A single turn carries every row of the set below to another of its rows. Some are shown first; where does it send the rows asked next?
dar: +1.78 +2.81 -1.19 +2.78 +0.79 +0.04 -0.24 +1.67 +0.07 -2.09 +2.00 -1.19
zufum: -0.21 +0.78 -2.44 -0.85 +0.80 -1.24 -1.63 +0.88 -0.57 -0.41 +0.41 -3.05
Dige: -1.32 +3.04 +4.83 +1.61 -0.12 -2.06 +0.87 +1.94 +1.25 -1.83 -0.30 -1.35
mul: -2.29 -0.41 +2.69 -0.38 -0.66 +0.80 -3.60 +2.16 +0.14 -4.03 +0.35 -2.17
kegez: +0.25 +1.71 -1.47 +2.68 +2.04 -2.10 -2.02 +2.55 +1.08 -3.32 -0.36 +0.01
reg: -1.60 +0.83 +2.78 +0.97 -1.86 -1.87 -3.16 +1.56 +0.90 +1.28 -1.33 -0.12
Litek: +0.03 +1.53 +1.91 +0.98 +0.27 +1.23 -0.04 -1.37 +2.46 -0.76 -1.01 +1.93
Sov: -0.99 -1.47 +2.05 +0.78 +1.31 -0.18 -1.26 +0.38 +2.24 -1.36 -1.19 +2.33
Meli: +0.37 +2.61 -1.40 -0.98 -1.61 -1.55 -3.89 +1.18 +0.78 -2.54 +1.74 -0.63
Vigov: -0.19 +2.17 -0.17 +0.77 +0.71 -2.09 -3.53 +3.61 +3.08 -3.56 +2.09 -1.44
kez: -2.68 -0.15 +2.86 +0.85 -0.10 -0.52 -0.31 -0.68 +0.37 -1.21 +3.43 -2.15
siv: -2.25 +2.18 +4.07 +0.98 +0.47 -2.29 +1.19 +2.95 +0.65 -2.55 -0.55 -0.51
reb: +1.25 +2.16 -0.56 +3.84 -0.63 -0.01 -1.42 +1.51 +2.36 -0.44 +0.35 -3.07
tetik: -1.02 +1.12 +1.40 +0.11 +1.32 +0.97 -1.09 -1.83 +2.02 -0.03 -0.90 +1.40
zalog: -0.41 +1.86 -0.91 +0.71 +0.35 +2.53 -0.37 +1.51 -1.13 -0.75 -1.11 +0.38
Funa: -1.39 +0.51 +2.43 +0.88 -1.35 -1.55 -2.05 +2.66 +2.50 +1.69 -1.48 +0.54
Naf: -0.87 +0.55 +0.10 -0.66 -2.50 -3.42 -1.76 +0.07 +3.10 -1.84 -1.32 -0.49
gopum: -1.86 +2.13 +1.76 +2.64 +2.85 -1.12 -1.61 +2.78 +0.79 -1.10 -1.31 -3.03
sebak: +0.30 -1.42 +2.65 -2.02 +1.67 +0.97 -1.56 +2.47 +0.99 -1.41 +1.13 +0.20
Soniv: -1.76 +3.64 +0.28 +1.64 +2.26 +0.72 -2.04 +0.20 -0.38 -3.81 -0.06 -1.25
dires: -1.04 -0.92 -2.42 +0.15 -1.93 -1.72 -0.75 +2.16 +1.08 -0.47 +1.55 -0.60
Mif: +0.04 +2.70 +2.74 +0.94 -2.61 -0.39 +1.20 +0.19 +0.92 -1.07 +0.50 -3.50
Gado: +0.03 -1.10 -0.25 +0.52 +0.90 +0.61 +2.00 +0.48 -0.30 -2.24 -1.10 -0.52
Pedak: -1.60 +0.52 +1.79 +2.22 +0.63 +0.15 -0.65 +4.39 +3.36 -1.00 -2.03 -1.16
zem: -0.84 +2.29 -1.35 -0.55 +1.20 -0.55 -1.57 +2.33 +4.58 -2.97 -0.30 -1.21
zafu: -1.27 +0.12 +2.90 -2.53 -0.10 +0.95 -1.45 -0.24 -0.43 -1.47 +1.77 +0.25
lete: +1.44 -0.63 +2.42 +0.52 +0.85 -0.19 -3.49 +0.50 +2.12 -4.01 +0.76 -2.39
zav: -1.77 +1.15 +0.63 -1.98 -0.19 -0.64 -2.68 -1.24 +2.74 +0.16 -1.14 -1.94
zibuf: -0.93 +0.71 -0.99 +2.62 -0.03 -0.94 -0.94 +0.72 +0.40 -5.52 +0.16 -1.46
kor: -0.27 +3.74 -2.01 +0.58 -0.44 -2.17 -0.83 +1.00 +0.66 -0.17 +1.91 -1.86
kov: -3.01 +0.02 +3.23 +0.92 -0.90 +0.20 -1.13 +0.81 -0.56 -1.89 +3.21 -1.74
kevo: -2.24 +2.86 -0.95 +2.97 -1.03 +1.72 -1.35 +2.17 +1.49 -0.57 +1.70 -0.84
Vevav: -3.23 +1.69 +4.68 +0.59 -1.03 -1.56 -1.25 +2.89 +2.57 -1.47 +0.66 -0.33
tepa: +0.46 +3.55 +0.49 -0.89 -2.24 -0.48 -2.40 +3.47 +0.25 -3.13 +0.18 -2.46
Led: +1.45 +2.90 +1.37 -0.32 +2.79 -2.17 -1.95 +1.15 +2.76 -2.62 -0.74 -2.16
dem: -1.58 +1.76 +0.37 -0.61 -2.42 +0.10 +1.60 +2.26 +1.74 -1.30 +2.88 -2.14
Saz: +2.52 +0.44 +1.09 -0.40 -2.04 -3.09 -1.60 +2.55 +1.20 -2.84 +0.69 -1.81
bupil: -0.95 +1.96 +2.86 +0.51 +0.03 -1.38 -0.24 +0.31 +1.08 +2.30 -1.23 -0.08
kegi: -0.51 -0.47 +4.34 +2.19 +0.34 -0.28 +0.84 +1.19 -0.45 -1.71 +1.96 -1.41
biz: +0.50 -1.88 +2.36 -1.71 +1.47 +0.16 -0.33 +1.29 +0.26 -2.57 +0.97 +0.36

kez -> Litek
tetik -> Dige
kegi -> Sov
Where do these go?
zufum -> reb
lete -> Naf
Saz -> dires
Mif -> Gado
dar -> kegez

